[[ 13.2  -3.0 -30.6]
 [-37.4  -5.2  66.2]
 [ 27.9  -2.7 -63.8]
 [-33.2  -7.8 -50.9]]
|
[[-37.4  -5.2  66.2]
 [-33.2  -7.8 -50.9]]

[[ 45.8 -13.4  35.7 -56.1  -8.4  -1.5   1.6  -3.3  -9.8  13.3  21.5  25.0
   17.4]
 [  4.4  -7.8   3.8  29.2 -28.3 -27.9 -27.3 -28.8 -16.1 -18.6   6.1   6.8
  -26.0]]
|
[[  4.4  -7.8   3.8  29.2 -28.3 -27.9 -27.3 -28.8 -16.1 -18.6   6.1   6.8
  -26.0]]

[[  9.3  14.7   1.1  33.2 -13.3  10.3   0.5  -8.2   7.7  -1.6   1.1 -14.2
    0.8 -18.0]
 [-13.6  -5.7  -3.0  16.8 -16.6  22.1   7.3   4.5   1.8   1.4   7.8   3.5
  -10.7  29.4]
 [ 56.5  -8.5 -13.8  -1.1   2.6   6.5   1.6   1.1   2.3  -9.6  -6.3   1.5
   23.8  24.5]]
|
[[-13.6  -5.7  -3.0  16.8 -16.6  22.1   7.3   4.5   1.8   1.4   7.8   3.5
  -10.7  29.4]]

[[ 18.2  -6.2  12.9   3.2  -7.9 -41.4   4.0   8.3 -19.2]
 [  5.7  -4.4   2.7   0.4  -4.0  -6.3  -3.5  10.5  -5.6]
 [ 15.3  -5.3  15.8  -0.5  -5.5 -49.3   8.1  -5.2 -10.4]
 [  8.2  -2.6   4.3   2.7  -4.0 -14.8   1.0   6.6 -10.6]
 [ 11.1  -1.8   1.0   8.3  -6.1  -7.4   0.0  14.8 -22.1]
 [ 11.3   4.9   5.7   9.0  -0.1 -35.0  20.5 -16.4 -23.6]]
|
[[  5.7  -4.4   2.7   0.4  -4.0  -6.3  -3.5  10.5  -5.6]
 [  8.2  -2.6   4.3   2.7  -4.0 -14.8   1.0   6.6 -10.6]
 [ 11.3   4.9   5.7   9.0  -0.1 -35.0  20.5 -16.4 -23.6]]

[[-23.4 -13.8   0.4  19.2 -28.8  16.9  -8.7  36.0  -3.1   0.2   0.2  -8.1
   -1.4  -0.2]
 [  0.3   0.1 -11.1   0.0   0.2  -7.7   0.1  -1.8  48.9  -2.9 -30.3  -0.5
  -15.4  62.1]]
|
[[  0.3   0.1 -11.1   0.0   0.2  -7.7   0.1  -1.8  48.9  -2.9 -30.3  -0.5
  -15.4  62.1]]

[[  6.2 -54.0]
 [  7.8 -34.5]
 [-33.3  -3.9]
 [ 51.3 -30.3]
 [ 33.3 -19.9]]
|
[[  7.8 -34.5]
 [ 51.3 -30.3]]

[[-42.4  -7.7 -36.8 -53.7]
 [ 56.7 -12.8  35.1 -45.5]
 [-51.3  41.3 -22.6 -25.2]
 [-28.6 -33.3 -32.1 -27.0]
 [ 20.5  43.4 -40.8  17.0]
 [ 27.6 -56.6  30.1 -18.6]
 [-55.9  40.4 -21.5 -44.9]
 [ 56.0   1.1 -45.9  34.1]]
|
[[ 56.7 -12.8  35.1 -45.5]
 [-28.6 -33.3 -32.1 -27.0]
 [ 27.6 -56.6  30.1 -18.6]
 [ 56.0   1.1 -45.9  34.1]]
---
[[ -7.1   8.2  55.3  -9.2 -26.0]
 [  1.0  35.7 -27.6  21.0   7.4]
 [ -2.2  12.6 -11.3  14.2  17.0]
 [ -8.1  21.8  35.6  -9.2 -25.0]
 [  0.7  18.8  -8.6 -10.0  -8.3]]
|
[[ 35.7 -27.6]
 [ 12.6 -11.3]]

[[-22.6  17.7 -47.8]
 [ 64.6   6.1 -56.2]
 [-51.1  14.9  62.0]
 [ -6.4  47.9  47.5]]
|
[[  6.1 -56.2]
 [ 14.9  62.0]]

[[ 15.9  14.5  23.6 -14.8 -15.7]
 [  4.3  27.9  37.4 -24.3 -15.0]
 [  8.1  13.4  30.1  24.1   5.4]
 [-31.5  23.5 -66.4 -25.1  35.7]
 [ 26.5  31.9   1.0  23.8  28.9]]
|
[[27.9 37.4]
 [13.4 30.1]]

[[ -9.5 -59.0 -20.1  -9.5 -40.2]
 [-50.4  31.4 -17.1  33.9   4.7]
 [-25.4 -28.2 -47.9 -32.0   0.6]
 [ 45.0 -21.3  33.4  24.6 -30.1]
 [ 26.0 -28.8  34.1  14.2 -57.1]]
|
[[ 31.4 -17.1]
 [-28.2 -47.9]]

[[-49.6 -36.5 -26.1 -17.9]
 [-22.7 -17.5 -23.0 -18.0]
 [-30.3 -23.8 -26.7 -20.8]
 [-56.9 -35.2 -19.1  -9.2]]
|
[[-17.5 -23.0]
 [-23.8 -26.7]]

[[-63.5 -21.9 -13.2 -18.3  28.2]
 [  2.8  -5.3  -4.3  -9.6  31.8]
 [-24.6  14.9   5.3 -43.8  -6.2]]
|
[[-5.3 -4.3]
 [14.9  5.3]]

[[38.8  6.3 30.7 48.0]
 [54.9 12.2  0.8 34.2]
 [15.8 -0.3 54.4 53.9]]
|
[[12.2  0.8]
 [-0.3 54.4]]

[[-15.2  -6.3 -19.9 -47.9]
 [-34.8  27.2  20.3  -6.1]
 [-17.7 -56.6   3.5   4.3]]
|
[[ 27.2  20.3]
 [-56.6   3.5]]
---
[[ 36.1  10.2  -4.6  -6.6  22.2  25.6  17.6  26.8  -3.7  16.0   2.5]
 [ 22.5  26.2   8.9  -1.8  -4.5  28.0  -6.3  21.9  -0.9  19.7  32.6]
 [-28.1  30.3  12.7 -28.8 -27.9 -12.1  36.4 -19.3 -28.0  41.0  32.3]
 [-52.0  53.4  58.4   0.6 -59.7 -20.3  32.4 -26.3  35.2  56.1   5.5]
 [ 22.3 -29.1 -39.3  -7.9  -7.3 -31.6  -1.4 -46.1 -14.9 -18.5  10.6]]
|
[[ 16.0   2.5  36.1  10.2  -4.6  -6.6  22.2  25.6  17.6  26.8  -3.7]
 [ 19.7  32.6  22.5  26.2   8.9  -1.8  -4.5  28.0  -6.3  21.9  -0.9]
 [ 41.0  32.3 -28.1  30.3  12.7 -28.8 -27.9 -12.1  36.4 -19.3 -28.0]
 [ 56.1   5.5 -52.0  53.4  58.4   0.6 -59.7 -20.3  32.4 -26.3  35.2]
 [-18.5  10.6  22.3 -29.1 -39.3  -7.9  -7.3 -31.6  -1.4 -46.1 -14.9]]

[[  0.8 -24.4   8.7   9.3 -18.0  17.6  54.3 -20.6  10.3   0.8  -2.7  33.2]
 [-13.4 -16.2   9.0  16.5  12.6  22.2 -25.2  52.7 -11.7 -28.7  14.1   5.0]
 [ 16.4 -14.2 -11.8 -38.9  -0.7  19.4  14.9 -19.9  38.3  10.1  -6.2  15.9]]
|
[[ -2.7  33.2   0.8 -24.4   8.7   9.3 -18.0  17.6  54.3 -20.6  10.3   0.8]
 [ 14.1   5.0 -13.4 -16.2   9.0  16.5  12.6  22.2 -25.2  52.7 -11.7 -28.7]
 [ -6.2  15.9  16.4 -14.2 -11.8 -38.9  -0.7  19.4  14.9 -19.9  38.3  10.1]]

[[ -7.2  11.1  19.9]
 [ 19.4  29.8 -17.0]
 [-13.5 -51.6   3.5]
 [  2.8   9.1  37.2]
 [ -8.2  -2.0   2.0]]
|
[[ 11.1  19.9  -7.2]
 [ 29.8 -17.0  19.4]
 [-51.6   3.5 -13.5]
 [  9.1  37.2   2.8]
 [ -2.0   2.0  -8.2]]

[[-34.9  -1.5 -37.1 -21.7  25.8  48.8 -35.6  50.2]
 [ 22.9 -35.1  37.0  48.0 -23.7 -18.0  -0.3 -33.7]
 [-51.1  40.4  19.9 -17.0  46.9  58.3  38.9  -6.0]
 [ 24.7 -22.9 -54.9   0.1  -9.2 -18.8  19.7  48.4]
 [ 43.4 -36.4 -17.9  60.3 -24.4   1.0 -59.2  43.4]]
|
[[-35.6  50.2 -34.9  -1.5 -37.1 -21.7  25.8  48.8]
 [ -0.3 -33.7  22.9 -35.1  37.0  48.0 -23.7 -18.0]
 [ 38.9  -6.0 -51.1  40.4  19.9 -17.0  46.9  58.3]
 [ 19.7  48.4  24.7 -22.9 -54.9   0.1  -9.2 -18.8]
 [-59.2  43.4  43.4 -36.4 -17.9  60.3 -24.4   1.0]]

[[ 45.2 -22.7  18.2  32.7  14.6  43.0  -4.4   3.9  34.9 -11.7  46.0  18.3
  -36.9]
 [-19.9  51.1  22.4 -19.0 -10.5  -8.4  48.5 -38.3  -5.9 -31.9 -16.9  47.5
    6.1]
 [-26.0  39.6  28.7  -2.0  -5.6 -17.7  24.5 -31.8  -1.0 -16.0 -36.8  42.5
  -32.6]
 [-14.7  46.1   7.4   0.0 -22.9 -13.9  43.1 -17.2  -0.3  -9.7 -17.5  26.4
    3.1]]
|
[[ 18.3 -36.9  45.2 -22.7  18.2  32.7  14.6  43.0  -4.4   3.9  34.9 -11.7
   46.0]
 [ 47.5   6.1 -19.9  51.1  22.4 -19.0 -10.5  -8.4  48.5 -38.3  -5.9 -31.9
  -16.9]
 [ 42.5 -32.6 -26.0  39.6  28.7  -2.0  -5.6 -17.7  24.5 -31.8  -1.0 -16.0
  -36.8]
 [ 26.4   3.1 -14.7  46.1   7.4   0.0 -22.9 -13.9  43.1 -17.2  -0.3  -9.7
  -17.5]]

[[ 41.6  46.4  50.7  54.3  58.4  60.5  61.8  60.9  58.3  54.0  47.2]
 [-19.1 -20.2 -21.5 -21.7 -21.0 -18.7 -14.9  -9.6  -3.7   3.9  12.7]
 [ 11.1   7.1   3.4   0.7  -1.3  -2.2  -1.7  -0.8   0.2   2.2   4.8]
 [ 16.8  14.4  11.2   6.5   2.5  -3.2  -7.9 -12.3 -18.1 -21.5 -25.3]]
|
[[ 54.0  47.2  41.6  46.4  50.7  54.3  58.4  60.5  61.8  60.9  58.3]
 [  3.9  12.7 -19.1 -20.2 -21.5 -21.7 -21.0 -18.7 -14.9  -9.6  -3.7]
 [  2.2   4.8  11.1   7.1   3.4   0.7  -1.3  -2.2  -1.7  -0.8   0.2]
 [-21.5 -25.3  16.8  14.4  11.2   6.5   2.5  -3.2  -7.9 -12.3 -18.1]]
